In the data rows, 128 means zero.
Two rows play each game, the first against the second. How much does the first row win by? 10 is about a draw, 20 a big win and 0 a big loss. Wins can go round in a circle: one row can beat a second, the second a third and the third the first. Each row has two weighted sums of its numbers, A and B, taken from their middle values. A row wins by its A times the other's B, less its B times the other's A.
[164 132 147 129  91 100  33  83 112 109 141 141 104 138]
[110 100 136 151 142 176 194 191 108  88  82 104 126 121] >> 11
[139 179 153 153  98 136  98  95  79  86  86  83 117 111]
[ 94 112  99 100  90  86 143 131 107 112 116 131 138 130] >> 8
[141 247 253 255 203 165 184  92 113  98 109 110 104  86]
[117 156 150 145 151 153 196 177 162 178 159 155 175 159] >> 14
[110  97 122 114 111 133 148 148 145 139 142 148 116 103]
[ 86 118 101  91 122  64 149 103 126 156 160 171 168 139] >> 11
[159 197 162 166 154 127 125  93 159 132 133 111 136 105]
[187 189 178 204 198 170 112  74 116  93  97  86  83  81] >> 13
[177 161 143 129 135 119  89 100 103 126 132 141 155 176]
[106  83  65  75 104 132 105 166 177 206 221 230 192 211] >> 6
[ 99  83  97  83  47 132 111 124 134 145 150 166  96  78]
[118 116 123 135 131 117 134 126 119 115 129 146  90 106] >> 9
[101 117  92  73 106  96  81 124 124 143 143 113 164 165]
[112  79  81  70  84 123  94 175  87 100 101 123 211 202] >> 4
[101 130 107 103  93 125 170 199 136 133 131 124 204 173]
[ 97  94  71  77 124 107  58  50 100 155 147 139 144 187] >> 7
[100 120  79  97 115 107  85  63 125 124 123 103 148 124]
[131 148 125 132 116  79 118  85  97  90 106 127 134 122] >> 10
[109  74  94  97 110 127 164 204 178 163 155 157 114 136]
[138  91 105 123 162 155  99 116  95  85  85  81  78  96] >> 7
[202 209 218 209 203 150 169 112 112  88  99 117 140 111]
[135  80  91 102 139 172 121 220 213 219 213 174 165 175] >> 14
[247 140 194 175 208 159 100 154 119 119  94  92  77 129]
[147 149 139 175 207 163 145 130 141 136 111  88 156 157] >> 6
[103  93  84  79  87  83 133 183 144 151 147 149 176 154]
[144 179 191 187 158 115 221 157 145 123 111 128  74  66] >> 14
[118  70 110 114 155  62 137 116  90  79  79 112 120 123]
[105 101 112 107 117 100 111 102 112 105 121 128 114 116] >> 10
[158 184 195 186 141 131 214 177 152 141 124 131 129  95]
[235 202 198 165 187 179  79 129 117 104 104  75 172 193] >> 11
[169 170 151 116  82  76 124 133 114 146 147 171 175 190]
[126  56  81 100 130 112  73 112 126 119 101  77 105 125] >> 9
[109 123 118  94  87  85  77 140  94  97 112 112 203 217]
[113  61  67  63 127 126  78 126 150 156 150 126 194 204] >> 8
[100 127  93  93  86 113 113 101 142 147 155 139 142 123]
[155  92 117 110  87  89  98 149  90  96  97 122  98 118] >> 9
[140 197 176 149 124 101 172 127 127 100 101 113 143 111]
[174 131 134  95  73 116 114 183 158 167 124 116 107 119] >> 3
[ 95 113 102  83  62 113 117 123 125 144 144 149 123 110]
[111 164 157 147 125 142 207 218 157 136 125 124 203 183] >> 11
[129 187 154 142 121  39 140  87  80  82  87 107 124 102]
[198 184 154 145 147 201 108  93 145 118 126 115  77  96] >> 10
[111 105  93 113 166 185 165 196 164 166 143 118 167 176]
[118  36  57  76 129 119  86 154 188 219 216 200 140 188] >> 7
[143 113 122 130 122 158 133 145 159 146 160 166 110  99]
[119  66 101 117 105 168 196 224 189 157 147 146  94  83] >> 8
[113  92  99 107 101 207 130 152 200 199 191 167 108 108]
[164 190 186 144  82 111 168 195 115  99  89 110 154 149] >> 4
[160 162 200 209 170 146  98 104  81  68  82 101  58  65]
[132 142 124 130 147 177 152 146 146 126 107  89 127 113] >> 7
[106 186 151 167 165 125 198 140 169 148 148 137 163 141]
[106 153 173 167 146  98 144 152 105 129 145 168 194 213] >> 15
[ 86 152 104  90  52  83 126 112 131 160 168 174 163 148]
[114  88 108 137 207 159 185 182 202 187 156 132 100 108] >> 12
[109  74 123 107 121 172 182 215 126 133 105 122 145 148]
[142 141 158 154 109 179 171 173 129 120  98 109  63  65] >> 13
[103 103  72  76  95  66  81 112 115 136 150 154 186 163]
[114  95 133 157 174 154 160 142 114  97  87  96 124 113] >> 4
[135 159 207 219 210 171 230 175 105  99  89 110 116 102]
[ 98 129 119 103  97 116 187 203 151 140 124 122 203 172] >> 10
[117 161 199 183 133 130 185 104  86  78  85 118  91  82]
[ 92 139 133 124 123 116 200 178 178 183 191 211 185 188] >> 9
[172 242 211 189 130 114 107  85  76  87  88  89 165 143]
[117  99  92  90  98 150  48  87  97  82 114 104 132 128] >> 11
[122 122 109 137 153 182  72 103  86  78  84  72 196 187]
[109 104 104  96 122 171 128 167 132 109 110  99 137 153] >> 15
[102 105  97 111 119 114 132 123 127 117 117 112 105  95]
[156 120 131  91  56  87  71 149  78  88 118 169 144 168] >> 8
[157 187 177 150 124  51 111  55  77  62  86  97  87  74]
[128 113 132 140 103 171 169 193 121 106  96 112  86  62] >> 12
[124  50  70  85 146 196 108 182 155 139 119  97 140 171]
[183 187 210 187 148  79 120  99  80  87  81  89 104 116] >> 11
[153 137 135 132 143 174 119 169 147 148 137 123 157 176]
[117  77  77  85 124 110  83 151 117 119 117 101 133 167] >> 12
[ 95 108  98 110 134 139 157 109 154 164 162 169 174 155]
[133 132 143 139  89 136 133 129  99  74  86 110  95  72] >> 6
[117 255 226 204 131 141 237 156 130 102 111 125 192 131]
[111  79  90  82  40  64 104 152 128 136 169 190 111 123] >> 4
[ 97 128 141 150 176  84 180 125 102 104  99 121 137 117]
[ 95  88 126 118 134 134 143  96 100 124 118 149  89 107] >> 10
[186 158 150 132 131 141  77  83 116 137 144 141 135 166]
[170 177 181 179 168 136  89  82  80  92  84  87 118 121] >> 6
[139 170 141 100  71 112  71 127  87 111 124 115 186 182]
[155 141 141 144 141 190  98 118 106 103  94  93  77 104] >> 11
[143 173 167 164 168 119 154 151 147 143 126 103 170 161]
[109  91  91  72  66 110 101 181 189 203 195 175 163 177] >> 10
[ 90 136 103 106 126  43 131  75 125 118 127 130 147 115]
[121  45  73  64  41 124  73 171 140 147 158 163 139 164] >> 9
[152 129 119 105  91  95  84 116  84 105 111 133 130 138]
[139 170 168 140 140  46 149  84  95  82 119 156 117 103] >> 13
[108 123 127 136 133 133 200 201 186 173 183 193 131 123]
[123  80 119 135 136 181 176 193 218 207 197 187  41  58] >> 11
[109 121 104 101 106 116 109 146 118 119 141 151 145 153]
[121 166 128 160 194 213 169 145 158 156 131 102 141 121] >> 9
[218 210 197 173 169  99  87 102  73  59  84  99 168 144]
[106 118 109 103  51 123 124 135 144 138 149 154 153 160] >> 10
[104 133 132 139 144 139  79  50  89 103 119 119 115 122]
[105  65  76  89 125  78 127 132 146 146 132 128 109 110] >> 10
[109 197 162 153 104  68 169  86 110  99 115 137 141  92]
[128 135 117 125 121 105 100  90 101  95 115 123 107 108] >> 9
[107 105  78  89 127  99 111 140 147 147 129 102 136 144]
[140 159 157 152 141 163 125 122 150 140 131 108 111 113] >> 13
[103  84  70  74  96 124  81 112 136 154 153 152 143 155]
[140 162 147 142 108 146 163 153 144 135 125 129 133 120] >> 11
[108  89  90  82  72  71 108 173 148 136 147 139 137 137]
[111  67  82  96 118 114 119 138 123 111 100  93 124 125] >> 9
[107  97  88 134 186 226 161 136 175 173 158 129  90 100]
[110  80 101  97  70 118 132 185 108 106 111 139 118 116] >> 11
[177 125 152 145 141 106 118 102 105 118 122 161  99 106]
[100 101  88  99 115 148 172 180 212 221 177 145 159 143] >> 10
[105 194 187 202 173 114 163 107 119  97 111 112 207 176]
[113  34  85  79 110  65  98 139 142 131 114 107  76 101] >> 2
[102 136 101  98  83 170 125 149 126 118 123 124 209 185]
[137 138 155 177 219 221 149  99 137 127 108  88 148 131] >> 6
[106  89  77  85  85 130  75  99 157 161 138  96  72  96]
[115  86 115 107 106 101 105 125 100 101 101 113  92 109] >> 9
[100 119 134 136 100 117 219 198 225 220 215 214 112 105]
[161 200 182 180 144  96 154  83 121 111 152 189 137 125] >> 14
[115  92  91 115 149 133 144 171 200 196 203 188  90 119]
[164  76 109 113 138 142  64 101  93  94  96 107  58  87] >> 9
[114 175 155 175 156 178 204 136 167 146 134 126 120  94]
[130 172 116  96  72  74  70 101  83  87 111 118 247 227] >> 11
[152 139 134 113  95 154 118 151 130 132 129 125 156 156]
[112  83  96 100  85 138 135 172 154 172 173 188 123 130] >> 10
[151 151 152 136 118  77 104 110  81  85  83  87 151 151]
[104  85 124 130 128  88 140 133 119 123  95  99  77  81] >> 11
[130 130 148 146 113  58 136  78 109 106 117 143  78  71]
[110 180 177 192 180 112 172 110 150 147 168 164 168 156] >> 18
[116 112 149 127  96  91 121 127 107 118 108 105  61  67]
[188 190 156 128 113 125  93 137  84 102 115 125 199 208] >> 2
[147 103  78  73  72 126  30  92 104 107 105  82  97 110]
[109  87  94 117 160 179 126 116 155 165 166 152 165 182] >> 4
[103 195 192 218 185 126 138  29  84  83  90  97 129 109]
[168 128 156 157 146 161 134 178 126  86  92  81 126 131] >> 10
[174 128 111  82  77  90  98 168 124 140 148 149 154 150]
[142 112 145 160 174 211 152 155 171 151 135 113  83 100] >> 10
[107  99 101  76  83 131 140 212 167 170 162 152 196 199]
[137 100 131 151 179 186 185 214 200 170 154 140 160 155] >> 7
[115 106 101 104 123 106 104 120  89 101 102 107 156 129]
[ 96 116 133 129  95  93 153 111 112 119 128 152 137 130] >> 8
[ 96 149 126 122 103 120 155 134 119 103 112 116 151 126]
[137 178 128  96  69  79  84  99  83  95 127 135 161 164] >> 6
[130 110 121 143 176 191 131 157 127 119 108  96 126 144]
[104 125 113 120 149 149 158 141 145 160 164 183 182 170] >> 10
[ 97  98  89  91  98  67  81  38 112 136 151 149 100 103]
[123 118 152 183 236 190 144 137 129 116 105  91 159 176] >> 10
[145 111 109  99  83 107  56 144  84  83  99  93 155 166]
[110 104  72  72 108 123  79 144 166 193 219 215 238 255] >> 5
[170 115 151 137 162 139  85 179  94 126 127 140 168 229]
[101  95 107  80 115  94 119 160 119 127 127 122 173 189] >> 17
